One vector is turned by the same rotation once a tick. Each row is the vector after some number of ticks, and that number follows the row.
The counts run from 0 to 264.
[157 167 147  92 146 172 121  67 133 144 160 108 130 120 105  96  79 105
 159 118 130 109 116 136 150 136 142 141 127 100  94 132 133 125 157 155
  73 100  91 103 115 144 106  80 152 118  91 166 108 162 130 106 140 142
 100 160 118 133 115 131 161  82 119 132  83  96 107] -> 153
[163 144 150  84 157 172 144  85 110  99 157 118 138 103 108  73 112 112
 171 106 101  92 131 131 130 118 151 127 157 124 106 118 105 111 153 158
  90  93  99  97 151 118 172  55 126 116  97 153 107 147  86  95 109 149
 126 145 141 129 115 136 171 103 112 141 120 128 118] -> 110
[169 153 178 108 149 187 141  60 118 103 139  98 137 107  96 130  88  90
 162  96 145 114 129 107 129 164 136 134 104 113  87 111 101  98 154 148
  91 111  98 113 147 134 122  72 143 120 122 129  97 133 112 102 137 130
 112 141 146 136 137 133 124  93 128 159  99 111  92] -> 222
[165 161 152  84 151 166 104  80 146 134 160 128 120 111 142 103  75 102
 141 117 121 119 137 144 145 123 146 135 138 133 111 139 104 110 150 150
  69 105  99  97 109 119  97  77 138 112  99 174 117 148 121  87 167 164
 112 152  95 117 121 117 158  82 128 130  77 108 111] -> 151
[163 151 147 108 155 176 123  73 115 131 128  97 109 108 134 132  86  79
 123  98 139 100 144 142 125 182 132 131 126 142  98 122 110  86 149 170
  92 101 124 119 123 125 128  74 129  98 122 137 122 119 125  97 157 153
 122 153 126 138 135 128 121  95 121 167  71  91  79] -> 60
[179 161 145 105 146 167 116  72 122 132 134  97 108 114 140 130  79  87
 114  91 141 102 137 132 127 174 141 129 122 143 103 114 112  81 154 154
  86 103 108 102 128 136 109  74 135  96 129 135 100 119 124 106 156 151
 111 159 116 132 114 120 123  92 124 170  84  83  83] -> 56
[116 170 163  91 152 170 101 126 128 141 132  80 146 111 127  96  88  94
 122 114 131  81 127 148 141 136 141 143 143 124 138 114  97  97 163 186
 102 117 101  91 105 146 114  72 129 111 108 149 111 155 109  99 123 162
 124 164  93 125  98 133 154  85 132 131  89  97 115] -> 169
[176 138 157 110 170 172 151  70 118 113 146 115 102 115 135 121  94  85
 150  92 131 105 165 143 136 170 143 137 131 135 101 140  95 103 145 178
  90  97 117 122 149 114 143  73 123 116 116 149 136 113 107  86 143 149
 129 167 123 125 129 112 159 102 117 156  98 110  91] -> 90
[124 169 179 105 171 185 127 100 114 141 123 101 143  95 140  94  90 112
 157 128 142 128 157 144 145 127 140 151 134 128 136 117 104 120 163 177
 112 111 102 111 116 121 134  44 128 132  93 153 132 155 104  83 130 175
 131 169 104 129 132 133 132 101 127 137  69 138 105] -> 3
[160 161 142 124 163 156 122  70 112 113 152  98 122 122 153  95  88 115
 148 121 120  88 132 110 142 134 161 151 172 135 125 121 134 115 166 162
  77 128  73 102 110 144 120  61 135 120 103 151  99 151 110 116 122 158
 111 176 107 125  98 102 144  92 117 155  93 117 102] -> 180
[180 153 133 114 143 171 115  47 103 112 157 107 117 102 124 119  88 103
 152 109 126 109 128 115 118 166 143 138 148 129  80 110 132 104 146 151
  78 117  97 114 117 133 138  69 143 105 104 139  98 134 128 102 141 138
 120 158 143 148 128 122 124  91 110 170  81 112  88] -> 54
[163 160 158 103 131 171 114  90 127 117 150 116 136 100 153 103  78 106
 136 107 128 124 149 117 151 135 148 145 128 139 118 120  92 110 173 156
  91 126  85  68 121 130 105  70 134 111 114 159  89 140 103  95 151 171
 120 171 102 111 106 104 144  94 127 151 101 128 108] -> 17
[168 157 142  84 158 167 102  84 132 129 152 125 127 103 138  93  85 121
 144 126 114 117 138 149 130 109 144 133 160 133 118 139 118 113 147 143
  70 100  92  93 103 116 123  55 123 106  91 169 119 151 108  93 158 171
 121 149  99 123 122 126 160  90 120 131  74 121 120] -> 146
[137 158 162  68 156 195 140  98 136 146 127 104 107 108 134 116  96 106
 175 123 128 109 147 171 138 124 141 117 116 139 128 126 113  92 154 150
 110  67 121 116 137 103 115  46 132 124 107 166 119 130 108  84 145 155
 119 134 108 130 125 134 140  95 131 149  94 107 112] -> 129
[175 158 145  95 161 171 117  69 135 130 151 122 121 118 143 100  76 122
 160 128 123 115 132 144 136 113 159 136 153 131 112 135 133 118 154 143
  66  97  90 106 112 121 100  56 136 111  88 166 112 152 115 101 155 160
 110 144 100 124 119 114 155  82 122 141  76 118 118] -> 150
[173 155 179 102 149 175 139  66 134 106 136  97 130 113 110 124  82  79
 138  87 143 114 142 124 126 163 132 130 106 127 100 118  90  83 158 147
  97  99  92 100 149 137 113  72 139 113 134 127  97 123 105 100 146 143
 101 154 121 119 127 127 124  96 136 163  96 101  94] -> 221
[134 166 153 112 173 167 102 110 109 128 141  96 135  99 150  95  94 113
 131 128 120  94 144 140 133 126 148 147 170 141 142 113 109 108 154 183
  97 131  95 106  91 126 134  64 121 112  92 156 124 143 106  91 126 177
 129 168  99 129 110 117 143  95 120 136  73 122 105] -> 172
[150 147 162  93 174 183 153 116 109 120 122  99 124 111 134 103 110  99
 149  98 123  86 163 163 132 128 146 127 142 142 137 120  99  89 150 176
 109  79 123 107 160 112 156  48 118 116 116 149 123 126  85  92 117 157
 137 157 106 125 108 128 151 103 120 156 110 120 116] -> 103
[139 165 166 113 158 172 127  88  93 103 126  74 153 101 101  95 103 107
 139 102 121  84 129 106 120 130 143 139 147 131 120  92 121  95 154 161
 104 114  79  95 130 157 158  52 127 115 113 116  98 150  97 112 109 153
 111 158 135 138 106 144 117 105 122 154  97 109 101] -> 205
[152 145 159  76 146 178 140 111 123 103 149 109 146 101 102  82 109  97
 154  93 104  85 131 138 131 119 150 123 147 130 110 114  84  98 155 156
  97  92 105  88 153 119 156  65 125 106 115 148  93 142  81  92 105 150
 131 143 129 124 107 138 174  98 121 146 133 122 125] -> 109
[146 169 163 113 154 171 129  79 125 126 138  83  94 119 155 121  88  89
 136 115 131 100 144 126 146 170 148 142 129 145 129 116 102  87 172 173
 102 110  91 108 119 142 100  70 140 120 126 141 104 129 120  98 139 150
 109 171 103 118 117 105 122  96 135 170  94  92  82] -> 190
[170 155 159 120 166 166 129  63  98  95 136  94 141 105 121  98 101 112
 140  97 126 107 141 103 113 128 142 134 151 138 113 105 134 100 147 150
  95 111  73 102 128 149 159  46 125 114 112 115 107 142  99 119 133 163
 105 167 128 140 109 130 121 110 116 156  93 121  97] -> 210
[156 146 145  88 143 187 133  98 113 145 131 115 116  96 137 130  94  88
 155 107 144 114 157 168 141 172 136 136 122 134 105 126 104 104 163 175
 105  90 141 115 153  93 131  65 132 112 112 165 115 122 111  81 134 161
 145 158 108 128 129 123 151  95 108 160  93 117 105] -> 259
[146 151 167 104 181 191 166  92  99 123 123  91 118 114 134 114 103 100
 168 108 140  89 168 164 131 145 152 136 134 131 119 117 113  98 153 175
 106  79 125 133 161 111 152  54 126 122 113 148 135 121  94  99 112 140
 137 149 121 137 121 121 152 104 118 158 106 123 105] -> 98
[154 161 182 106 163 192 140  85  94 119 112  88 159 102  91 116  95  94
 158  97 155  97 137 133 122 147 134 141 110 105 103 101 116  97 153 170
 106 100 110 116 158 134 148  59 134 115 109 126 112 136  88 112 117 144
 128 141 130 147 130 152 129  93 122 147  93 123 113] -> 231
[143 154 145  83 138 191 142 101 108 153 131  99 139 103  93 113 101  88
 167  98 138  94 135 158 140 167 140 137 121 102  94 117 119 107 173 180
 112  87 137 104 163 129 142  76 143 111 115 156 103 145 105  97 110 140
 139 162 132 145 114 143 156  97 111 154 106 103 111] -> 261
[169 146 148  97 154 193 146  79 104 136 130 115 117 100 127 125  90 105
 172 116 143 105 153 163 137 163 152 146 128 119  93 121 124 105 167 172
  93  90 133 120 156  99 131  57 135 114 108 169 114 127 104  99 121 147
 148 155 118 141 132 118 153  98 105 165  89 131 111] -> 258
[127 170 168 112 158 181 137  78 109 121 158  81 112 109 122 113 100  96
 162 129 126 100 126 100 147 172 151 140 133 119 105 101 110 107 166 174
  99 124  92 125 115 136 119  73 148 131 108 150  99 141 130  97 117 141
 113 163 144 142 126 122 129  91 130 169  91 116  75] -> 192
[153 161 183  99 149 188 136  93 112 132 115  90 158 102  90 120  97  80
 138  82 155 105 139 140 126 160 121 131  96 112 106 108  92  89 154 178
 116  96 112 103 153 135 140  69 129 110 126 125 113 135  96  95 129 151
 121 152 123 134 130 153 125 100 129 144  94 100 100] -> 230
[139 175 158 108 137 197 126  77  94 147 146  93 125  96 141 116  85 110
 177 141 139 115 137 120 137 164 140 140 120 107 107 105 130 107 172 163
 102 128 101 107 114 127 121  65 147 124 101 164  92 138 121  89 122 150
 124 164 135 142 129 116 116  91 116 156  88 130  91] -> 28
[124 179 160 105 168 181 123  93 112 158 132  88 121 118 136 110  92 111
 152 133 141  97 145 155 139 138 146 146 136 118 127 128 132 114 156 184
  98 105 108 122 101 126 116  62 134 130  91 163 138 145 124  91 134 156
 121 165 102 142 121 125 139  88 123 135  69 104  99] -> 163
[119 169 189 102 170 192 133  93 109 132 128  93 150 100 115  99  95 115
 170 135 139 110 138 133 148 126 142 158 132 110 125 108 114 123 168 173
 104 118  98 114 120 126 127  52 137 130  95 158 121 158 102  88 115 158
 131 160 116 140 134 142 141  90 126 137  86 144 107] -> 2
[124 173 177  95 155 180 118 117 122 148 120  95 150 101 127  93  91 100
 136 112 140 116 155 143 151 126 127 147 126 131 144 118  92 109 169 178
 117 109 101  95 116 134 128  58 124 124 110 151 123 154  94  86 141 176
 120 177  90 120 118 138 137 104 131 131  82 118 112] -> 4
[173 147 131  87 162 174 141  82 102 110 152 126 121 102 131  82 112 112
 159 105 101 109 156 147 129 114 148 125 154 137 115 130 109 111 144 164
  96  87  96 101 146 112 176  51 118 118  97 150 121 138  90  86 127 169
 122 163 124 126 116 124 164 111 107 144 101 122 119] -> 111
[159 155 178 109 175 187 138  84  92 113 105 101 156  93 121 125  94  99
 155 111 153 101 156 142 110 140 138 144 131 117 108 104 115  96 145 169
 105 106 115 121 149 115 148  48 125 117 109 132 119 129  86 103 125 153
 135 137 121 140 131 135 126  94 117 155  83 148 112] -> 232
[137 152 161  97 166 185 157 103  97 123 139  98 141 107  95  87 121  89
 168  98 124  85 142 145 139 147 141 134 131 109 113 115  99 104 161 185
 109  91 116 112 154 122 170  70 128 121 111 149 122 136  95  86  96 138
 133 156 141 142 121 150 161 104 115 144 108 111 111] -> 101
[185 140 153 111 177 154 132  83 105 100 122 106 139 116 129 101  96  95
 110  81 131  84 153 147 120 133 147 143 165 150 114 127 110  93 141 170
  85  98 103  99 140 142 156  69 112  90 116 126 123 127  93 111 138 161
 136 154 102 130 106 127 155  98 111 155  89 109 110] -> 77
[165 160 130 107 138 170 103  74  94 116 145  93 144  95 113  92  92 109
 134 106 122  96 121 114 118 141 138 133 151 125  98 101 141  99 153 160
  89 124  84  87 121 155 150  65 128  96 100 131  86 151 116 114 126 161
 121 164 139 147 105 139 122 100 108 157  87 111 106] -> 45
[194 149 145 113 161 170 128  75 100 109 115 121 160 101 126 105  89 107
 137  89 143 109 159 153 112 120 137 142 143 127 111 116 123 103 148 162
  97 101 105  96 155 123 159  49 113 105 105 135 115 130  78 116 135 163
 130 161 104 128 112 127 147 101 108 140  83 134 123] -> 241
